One turn sends every row of this set to another row. A few are shown first. Where does it send the rows asked after them?
K_32: [ 10   1  -3  30  25  -6 -25  10  -6   5   6   9   7  40  -5]
K_939: [ 11  10  32  31  20  -1 -17  12  22 -13  26  -3 -15   7 -29]
K_502: [ 26   5  41  26 -14   0   0 -21  20   2  -3  28  10  10  -1]
K_423: [ 12  -4 -34  -2  -9 -30  -1   7  16  22  -2   9  23   2   5]
K_907: [ 11 -12   9   2  11 -31 -26  13  -1  -5  20 -20 -36  19  -5]
K_617: [ -4  20  17 -18 -12 -23 -10  14 -13 -50   2   9 -18 -18 -14]
K_529: [  7  -7   8  -2 -45  24  -2 -15  -2   8 -14  20  21 -13  10]
K_476: [-17  10  35  15  -1  16   8  -5   6 -11  -1 -30 -31 -27  -2]
K_568: [  3  -4  50  -9   1  41 -24  -7  17 -11  -5   3  10  -5   0]
K_126: [ -5  25  26  25   2 -17   2   3   5   8 -41   5 -24   0   4]
K_543: [ 16 -11 -12  26   9  -5 -10   8 -13  15  20  -3   8  38  -5]
K_315: [  4  17 -17   2   2 -47 -24  -5 -11   5  11  16 -16  11   6]
K_738: [ 10 -32  19  11   3   8 -13  -5  21  22   3  -3  24 -15  25]
K_813: [ -3   4   8 -12   9  -3  13 -25   5  31  19 -33 -10  -4  15]
K_850: [ -9  27   2 -30  -8 -13  20 -16   6   7 -31   2   8  -9  18]
K_281: [-13   1 -19 -33 -16 -15 -17  -7   5 -39  14 -17  -8 -18   8]
K_442: [ -1  31  -2   9 -35   2  -7   8   4 -27 -20  29  -1  -2 -29]
K_616: [ -9   0   1  -2  -5  19   2  15  -4 -56   6  -5  27 -22  -7]
K_592: [ -3  12  -6 -13 -13  12   8  -2   6 -57   1   3  31  -3  -8]
K_776: [ -7  -9  -3 -35   8  23 -16  12  13  -7  25 -28  13 -17 -10]

K_502 goes to K_568
K_32 goes to K_616
K_315 goes to K_617
Now these:
K_423 goes to K_442
K_850 goes to K_126

One turn sends every row of this set to another row. A few are shown first. Where does it send the rows asked after them?
K_771: [ 18  14   7 -38 -25  -9 -19  33   9 -20  -3  -2  18   4]
K_627: [-21  10  22 -33  -6 -35  -8  11 -14   5  -8 -27  22 -15]
K_307: [ 19  -6   5 -15   1 -32  33  12  30   7  -2 -39 -20  11]
K_138: [-27  12   5 -35 -13 -28  -8   4 -11   0 -30 -33   9   0]
K_425: [-13  30  -4 -11  20 -19 -19  -2  13   3 -17 -34  13 -19]
K_814: [ 16   6  21  11   9   8  21 -15  17  14  19 -20  35  23]
K_213: [ 29   1  -8 -20  12  22  -4  -1 -16   3 -18   3 -11   0]
K_310: [ 18 -15  28  15 -12 -39 -11   1  15   1 -39  -8  25  38]
K_191: [ 28 -15  27  -9  11  -7  36  23  -9  23   5 -27  27  17]
K_602: [  3 -27   0 -11 -37   8   3  18  10 -24 -17 -34 -21   3]
K_898: [-21 -27  10 -10   1 -31  -2 -18  -9  13   5 -22 -15   3]
K_17: [ -5 -14  12   4   2  28  18  22  28 -19  -6 -27  25 -13]
K_735: [-15   9  14  22 -21   4   1   8  20  -9 -20 -32  47 -12]
K_57: [  1  -3  52  15   3 -23 -11  45   9  14 -27   2  -3   9]
K_378: [ 35  -8  12  -5 -18   2  39  13  -5  24  -2 -26  30  21]
K_209: [ 30  -6  -1   5   9  -1 -13  19 -29  22 -20 -19  26  38]
K_396: [ 19  20  32  -1 -23   2 -24  28  12  29   4  -5 -21  -8]
K_807: [ -3  -4  13  33  16  -6 -13  35  21  -8  -5  18   3   7]
K_381: [-24   6  13  27   8   6  12  24  30  -9 -32 -42  11  10]
K_951: [  5 -19  39  11 -10  -9  -6  39  21   7 -34  12 -18   4]
K_558: [  3  -1  -2  18 -25 -19  -7 -22 -21   9 -12  17   6   0]
K_334: [ 38 -24  -6   9  31 -13  -7  23   4   7   4 -16  -1  -9]
K_578: [ -3  10   8   6 -21 -25 -13   1  -9  -1  39 -10  21  15]
K_746: [  7  20  39   1  18 -12 -38  -2  17  14 -17 -31  -7  27]
K_725: [ 21 -10  17   6 -58  11 -12  11   8  -9 -28 -29  10  11]
K_610: [  5  28  14  12  -6  -1   8  -9   1  24 -17 -11 -36  27]
K_818: [ 11 -15  -3  10 -30  -5   5   8   4  -5 -45 -55  -6  25]

K_725 goes to K_818
K_558 goes to K_610
K_396 goes to K_209
Now these:
K_951 goes to K_378
K_57 goes to K_191
K_814 goes to K_425
K_381 goes to K_17
K_771 goes to K_310
K_334 goes to K_578

